[165  94 171  91 147 157 186 108 141 118 108 138  89 176 134 146 119  84
 146 115 151 111  91 114]
[168 160 134  94  69  85 124 152  99 151 148 135 143 190 211 108 154  94
 111 196 124 161 123 128]
[191 156 203  79 129 138 201 156 104  96  84 135 118 198 157 125 160 102
 137 106 117 119  92 148]
[168 155 145  87 115 124 109 144 128 106 167 157 174 227 176  99 158  95
  87 168 131 132 121 159]
[168 154 187  70 117 164 192 124 116 104 112 120 100 171 137 134 103  79
 127 165 140 123 129 136]
[153  84 156  78 116 146 148 132 137 174 109 134  94 129 112 156  92  63
 118 135 173 109 154 133]
[151 127 130  69  49 150 133 142 116 182 110 182 107 110 140 156 105  86
  80 156 186 102 185 159]
[137  83 115 116 126  99 153 175  91 171 131 146 133 119 147 167 154 123
 162 118 141 147 117 139]
[134 100 104  68 135 165 123 129  93 131 139 128 152 155 152 133 167 181
  99 105 148 171 121 181]
[183 141 196 130 115 129 160 164 129 130 172 149 138 198 148 146 122  56
 172 147 107 128  96 110]
[134  96 114  71 125 136 128 110  74 144 146 143 187 170 159 140 185 195
 110 111 145 153 115 171]
[143  73 116 119  64 133 149 128 107 160 125 187 113 133 161 139 155 179
 130 106 142 148 109 186]
[132  72 128  29 122 150 163 118  87 169 139 107 113 131 140 118 121 126
  99 174 179 129 166 158]
[129  59 111  98  85 102 147 109  70 174 166 128 127 123 193 139 143 170
 125 179 127 169 134 156]
[159 115 121  66  94 121 139 136 116 160 150 129 157 175 203 103 155 109
 100 210 159 119 122 145]
[133 113  50  70  80 157  56 129  91 157 193 171 166 166 167 120 139 186
  73 160 172 158 174 177]
[193 111 180 143  87  89 166 182 114 161 130 144 102 162 174 157 161  59
 192 159  94 159  99  98]
[173 112 138 107 122 134 167 158 153 156 129 136 103 161 130 162 120  85
 165 156 128 127 109 113]
[124  43 145  74  98 153 167  98 121 157 136 103 103 142 177 145 121 121
 122 195 158 133 149 115]
[178  78 189  86 141 162 175 128 161 163 134 117  88 153 111 154 102  66
 158 160 159 124 110 108]
[147 138 170  63 123 159 179 160  88 118  69 168 123 162 123 132 155  95
  91  93 139 115 103 180]
[193 139 115 124 136 151 103 183 109 154 138 193 163 180 163 124 192 119
 119  88 139 131 113 170]
[178 138 189  63  98 122 211 123  80  99 146 117 108 188 147 143 102 117
 106 159 147 148 137 146]
[152 117 152  98  87 120 163 118 142 150  90 129 108 131 153 148 151  99
 124 145 156 113 117 117]
[185 136 183 131  72  94 210 145  81 111 110 124 109 172 214 125 184 134
 118 160 110 168  69 108]
[188 189 121  36  77 113 131 166  60 157 119 159 164 171 182 113 140  94
  62 145 149 119 172 193]
[160  83 134 138 119 112 151 169 108 162 149 141 106 145 142 151 134 122
 166 142 133 155 119 120]
[151  84 162  82  96 145 175 114 139 148 109 125  80 167 180 133 145  89
 118 163 166 112 118 125]
[159 102 154 128  85  89 169 193 109 160 149 152 104 146 178 108 151  89
 151 161 104 153 135 114]
[183 169 191 112 119 120 208 139  97 111  86 157 129 185 151 136 156 102
 116 101 136 144  75 136]
[175 138 189  69 105 163 200 135  85 152  56 141  92 163 159 137 142  99
 107 102 139 108 117 184]
[173 132 150 100 136 165 119 136 124 120 115 146 137 186 140 126 158 147
 111  91 146 123  97 164]
[164 144 178 113  62 100 164 129 106 122 155 134 142 186 197 100 155 103
 116 199 103 159 123 119]
[169 204 127  76 108 125 119 167  87 127 154 165 176 202 146 122 120 102
  96 139 152 114 137 179]
[198 155 180  87  85 103 202 162  96 146 136 146 107 168 146 121 131  75
 120 130 148 116 144 158]
[163 162 123  93  74 109 129 151  87 156 135 145 147 158 176 114 148 109
  91 165 137 143 156 160]
[158  84 135  22 128 181 126  82 118 162 149 121 132 161 120 143 120 114
 101 165 191 130 144 145]
[151  83 110 124  45 118 113 159  98 200 136 176 112 116 177 146 139  97
 125 184 146 159 160 146]
[190 137 151  95 132 162 115 124 152 119 178 144 136 214 144 121 138 102
 110 151 162 112 121 140]
[136 101 136  38 128 150 152 106 100 139 189 115 140 182 140 109 135 168
 126 154 162 160 132 139]
[167 178 117  80 101 137 130 158  77 128 114 155 140 170 142 126 140 109
  95  96 143 117 128 191]
[178 125 203 101 152 145 196 103 133  95 100 116 110 196 128 144 142 105
 125 103 124 119  72 118]
[171 138 167 113  84 139 130 142 138 130 164 156 159 206 154 134 134  74
 128 151 121 113 105 128]
[197 121 192 124 105  95 186 197  97 182 117 157  96 166 121 158 107  45
 159 149 119 128 135 142]
[139  91 135   0 102 168 183 130  92 156 102 131 120 121 137 143  98  99
  58 163 202  99 171 170]
[179 123 120 115  66  90 165 175  61 168 128 133 106 147 173 131 145  93
 118 162 128 144 138 159]
[189  93  95 138  54 126 139 174  99 216 104 207  82 119 146 159 151 120
 144 125 154 127 116 185]
[189 137 154 118 116 127 169 189  97 166 117 151 109 134 132 143 143  88
 143 150 132 124 125 142]
[149  37  87  81 129 124 143 162  81 187 162 140 133 124 164 162 166 172
 132 147 148 180 121 153]
[203 152 175 100  89 127 205 187 101 150 106 166 101 180 135 131 109  51
 125 143 119 126 145 141]
[132  53 153  67  35 163 133  87 134 201 109 159  77 126 156 169 106  78
 110 214 184 117 154 134]

[179 123 120 115  66  90 165 175  61 168 128 133 106 147 173 131 145  93
 118 162 128 144 138 159] 0 1 2
[183 169 191 112 119 120 208 139  97 111  86 157 129 185 151 136 156 102
 116 101 136 144  75 136] 3 4 2
[188 189 121  36  77 113 131 166  60 157 119 159 164 171 182 113 140  94
  62 145 149 119 172 193] 2 5 0
[143  73 116 119  64 133 149 128 107 160 125 187 113 133 161 139 155 179
 130 106 142 148 109 186] 3 6 7
[151  84 162  82  96 145 175 114 139 148 109 125  80 167 180 133 145  89
 118 163 166 112 118 125] 8 0 3
[178  78 189  86 141 162 175 128 161 163 134 117  88 153 111 154 102  66
 158 160 159 124 110 108] 8 4 1
[193 111 180 143  87  89 166 182 114 161 130 144 102 162 174 157 161  59
 192 159  94 159  99  98] 1 4 0
[134 100 104  68 135 165 123 129  93 131 139 128 152 155 152 133 167 181
  99 105 148 171 121 181] 7 3 5
[175 138 189  69 105 163 200 135  85 152  56 141  92 163 159 137 142  99
 107 102 139 108 117 184] 3 2 8
[193 139 115 124 136 151 103 183 109 154 138 193 163 180 163 124 192 119
 119  88 139 131 113 170] 5 3 1
[147 138 170  63 123 159 179 160  88 118  69 168 123 162 123 132 155  95
  91  93 139 115 103 180] 3 2 8
[158  84 135  22 128 181 126  82 118 162 149 121 132 161 120 143 120 114
 101 165 191 130 144 145] 8 5 7
[168 160 134  94  69  85 124 152  99 151 148 135 143 190 211 108 154  94
 111 196 124 161 123 128] 0 5 4
[165  94 171  91 147 157 186 108 141 118 108 138  89 176 134 146 119  84
 146 115 151 111  91 114] 8 3 4
[139  91 135   0 102 168 183 130  92 156 102 131 120 121 137 143  98  99
  58 163 202  99 171 170] 2 8 7
[164 144 178 113  62 100 164 129 106 122 155 134 142 186 197 100 155 103
 116 199 103 159 123 119] 0 4 5
[133 113  50  70  80 157  56 129  91 157 193 171 166 166 167 120 139 186
  73 160 172 158 174 177] 5 7 6
[203 152 175 100  89 127 205 187 101 150 106 166 101 180 135 131 109  51
 125 143 119 126 145 141] 2 4 1
[167 178 117  80 101 137 130 158  77 128 114 155 140 170 142 126 140 109
  95  96 143 117 128 191] 2 5 3
[168 155 145  87 115 124 109 144 128 106 167 157 174 227 176  99 158  95
  87 168 131 132 121 159] 5 4 0
[191 156 203  79 129 138 201 156 104  96  84 135 118 198 157 125 160 102
 137 106 117 119  92 148] 4 3 2
[185 136 183 131  72  94 210 145  81 111 110 124 109 172 214 125 184 134
 118 160 110 168  69 108] 0 3 4
[178 138 189  63  98 122 211 123  80  99 146 117 108 188 147 143 102 117
 106 159 147 148 137 146] 4 2 7
[149  37  87  81 129 124 143 162  81 187 162 140 133 124 164 162 166 172
 132 147 148 180 121 153] 7 1 3
[132  72 128  29 122 150 163 118  87 169 139 107 113 131 140 118 121 126
  99 174 179 129 166 158] 7 8 2
[198 155 180  87  85 103 202 162  96 146 136 146 107 168 146 121 131  75
 120 130 148 116 144 158] 2 4 1
[189  93  95 138  54 126 139 174  99 216 104 207  82 119 146 159 151 120
 144 125 154 127 116 185] 6 3 1
[132  53 153  67  35 163 133  87 134 201 109 159  77 126 156 169 106  78
 110 214 184 117 154 134] 8 6 0
[169 204 127  76 108 125 119 167  87 127 154 165 176 202 146 122 120 102
  96 139 152 114 137 179] 5 2 4
[159 102 154 128  85  89 169 193 109 160 149 152 104 146 178 108 151  89
 151 161 104 153 135 114] 0 1 4
[173 112 138 107 122 134 167 158 153 156 129 136 103 161 130 162 120  85
 165 156 128 127 109 113] 1 8 4
[129  59 111  98  85 102 147 109  70 174 166 128 127 123 193 139 143 170
 125 179 127 169 134 156] 7 0 1
[137  83 115 116 126  99 153 175  91 171 131 146 133 119 147 167 154 123
 162 118 141 147 117 139] 1 7 3
[190 137 151  95 132 162 115 124 152 119 178 144 136 214 144 121 138 102
 110 151 162 112 121 140] 5 4 8
